0: [214 190 102 140 101  65 165 124  98 255 225 160 154 139 212 126 241 110 255 128 111 117 222 120 118 121 135 126 128  94 189 115]
1: [122 127 134 120 116 137 120 137 143  92 115 117 130 128 117 131 112 120 117 128 134 114 112 133 111 119 132 124 126 120 111 115]
2: [137 149 210 127 255 135  99 116 116 255 114 113 112 128 143 127 155 146 127 130 112 255 206  53  88 114 132 185 131 254 114 116]
3: [102  86 102  72 135 213 185 114 101 130 114 197 119 127 116 156 113 235 104 128 131 160 112 151 234 142 110 106 124 114 161 201]
4: [107 104  97 166 125 148 138 112 101 109 114 156 131 128 118 103 110 132 114 130 128 121 112 140 182 176  99 132 133 136 151 176]
5: [121 125 132 120 115 138 119 137 143  92 114 110 126 128 121 131 112 119 117 127 134 114 112 135 111 119 132 124 125 120 109 115]
6: [122 130 138 121 116 138 119 136 144  94 115 111 121 127 118 132 112 120 117 130 134 110 112 134 110 119 132 124 125 121 109 115]
7: [100 109 107  80 124 181 119 111 112  74 114 138 119 128 120 147 111 125 110 128 134 119 112 141 163 119 132 116 126 115 122 114]
8: [122 129 143 119 140 136 114 134 138 116 114 111 120 128 124 129 117 118 115 127 129 135 125 121 107 116 132 132 124 140 109 115]
9: [140 129 112 136 112  79 122 129 116 141 157 133 137 128 133 123 144 124 139 128 127 114 127 131 115 131 127 120 126 111 149 129]
10: [100 106  99  71 126 188 130 113 107  81 115 149 115 128 120 156 113 144 109 126 134 115 112 145 174 120 132 114 124 114 126 123]
11: [112 121 128 104 119 154 104 118 131  85 114 118 124 128 119 134 113 104 115 127 135 119 112 137 130 120 132 121 125 118 113 110]
12: [176 164 109 133 106  78 142 130 111 207 186 142 145 130 172 127 188 111 205 130 120 112 173 127 108 119 134 123 125 103 159 115]
13: [129 132 128 122 113 124 121 134 138 108 127 119 127 127 128 128 124 119 128 127 132 114 120 132 108 119 133 123 125 117 118 115]
14: [121 127 138 120 115 139 120 135 144  90 115 111 125 127 120 133 115 119 117 129 133 115 112 134 111 120 132 124 126 120 110 115]
15: [120 124 126 146 122 137 129 131 131 104 115 125 128 127 117 122 112 129 116 130 132 117 116 136 142 138 126 130 133 126 122 140]
16: [153 139 108 141 110  76 126 127 114 165 168 136 143 127 147 121 159 113 165 131 124 113 145 128 113 131 127 122 127 110 157 124]
17: [133 126 127 127 112  90 108 135 130 115 148 122 132 127 125 127 129 118 121 127 130 112 114 131 104 120 133 117 127 110 135 115]
18: [196 178 109 136 103  79 156 127 107 251 203 151 149 137 194 127 215 112 244 128 115 116 201 123 116 121 134 125 128  99 173 115]
19: [172 161 105 132 107  76 138 130 112 198 182 138 142 129 168 127 181 114 197 128 121 112 167 125 107 119 134 122 125 103 159 115]

[120 129 133 153 120 125 130 132 140  94 114 116 133 128 120 117 112 106 116 128 131 111 115 134 141 141 126 132 136 129 117 128] : 15 1 5
[148 135 116 130 109  60 116 132 123 143 165 121 136 127 137 124 143 116 142 125 127 111 128 131  98 118 133 117 125 105 145 115] : 9 16 17
[121 131 149 124 145 128 125 121 136 120 114 115 127 128 121 118 120 110 118 131 127 137 129 118 108 132 119 134 124 146 116 114] : 8 13 1
[115 127 125 252 123  75 173 114 139  83 114 117 148 127 114  79 110  72 117 132 122 106 113 126 222 199  98 156 171 153 138 144] : 4 15 9
[132 133 127 123 113 123 123 133 137 115 129 120 129 128 127 132 125 118 134 127 131 112 123 133 109 120 133 124 125 117 122 115] : 13 1 5
[102  81 103  69 138 221 196 113 102 139 114 203 116 127 120 162 115 255 102 127 131 170 112 152 247 145 110 105 124 112 164 213] : 3 10 4
[116  94  71 255 160 111 165 115  84 153 114 178 155 128 114  54 112 148 114 136 119 145 141 137 255 242  98 169 187 159 182 253] : 4 15 3
[154 144 116 130 109  76 125 132 121 160 166 133 135 127 146 129 159 116 162 130 125 115 143 129  99 121 134 120 125 107 148 115] : 16 9 19
[107 110 108  85 122 166 122 115 111  84 122 139 119 127 119 150 114 119 113 128 134 117 112 141 157 119 133 103 126 110 130 113] : 7 10 11
[111 105  99 154 125 154 144 117 102 112 114 156 134 128 117 112 113 146 114 131 130 127 112 139 171 165 105 130 130 132 145 174] : 4 15 10
[136 138 129 124 113 123 127 133 135 123 133 119 133 129 135 132 137 118 142 128 130 111 129 131 111 120 133 124 125 116 122 115] : 13 17 1
[103  63  97 110 146 237 242 112  96 181 114 238 117 128 113 160 114 255  99 129 128 211 112 156 255 171  98 116 125 113 193 255] : 3 4 10
[122 127 135 120 126 118  94 129 141 129 114 113 112 128 103 125 112 118  79 128 116 123 112 116  98 119 132 131 124 144 106 115] : 8 6 1
[117 121 121 255 135  86 161 116 129 102 114 128 145 128 115  73 113  62 117 135 122 104 124 130 235 203 105 158 172 156 143 165] : 4 15 9
[127 128 176 125 224 113  89 116 126 215 114 113 110 128 130 128 135 115 106 127 111 217 167  73  84 117 132 165 124 215 106 115] : 2 8 13
[122 127 136 120 128 113  87 128 140 138 114 112 108 128 100 124 111 118  70 128 111 126 112 111  94 120 132 132 124 150 105 115] : 8 6 1
[133 134 131 124 113 123 125 133 136 117 130 119 129 128 131 128 131 118 136 127 131 109 125 132 109 120 132 123 125 117 122 115] : 13 17 1
[110 119 122 165 118 123 132 117 129  83 117 121 136 127 118 103 111  79 117 130 129 104 112 134 157 159 105 132 137 134 131 133] : 15 4 1
[130 132 129 123 113 123 123 136 137 113 129 118 126 128 131 129 126 119 131 128 131 113 122 132 108 119 133 123 126 117 119 115] : 13 1 5
[123 126 143 121 137 133 114 131 140 116 114 112 122 127 121 130 116 118 115 127 130 133 123 121 105 118 132 132 127 139 110 115] : 8 6 14
[141 149 224 129 255 142 100 114 113 255 114 115 107 127 150 124 166 158 135 127 112 255 220  46  89 114 132 192 135 255 112 115] : 2 8 16
[134 136 173 127 222 111  98 117 123 214 123 111 107 127 135 126 143 121 119 129 112 213 174  72  85 115 133 165 126 213 115 115] : 2 8 13
[128 135 120 229 119  73 166 117 133 109 130 123 148 128 126  89 126  80 135 131 121 108 126 126 199 183 105 150 162 143 144 138] : 4 15 9
[138 145 208 128 255 141 104 118 119 241 114 114 110 128 145 125 155 150 132 127 116 255 199  64  93 115 132 179 133 239 112 115] : 2 8 13
[129 133 175 125 215 122  99 119 127 201 114 108 109 127 130 128 134 121 112 129 116 211 164  77  89 116 132 161 126 205 109 115] : 2 8 13
[105  69  88 155 143 218 233 115  87 181 115 236 130 128 118 141 116 255 104 133 128 198 117 155 255 189  98 128 128 123 198 255] : 3 4 10
[110  81  95 149 137 193 207 118  95 166 121 213 131 128 118 138 117 255 108 132 129 181 116 151 250 176 105 126 128 120 186 255] : 3 4 10
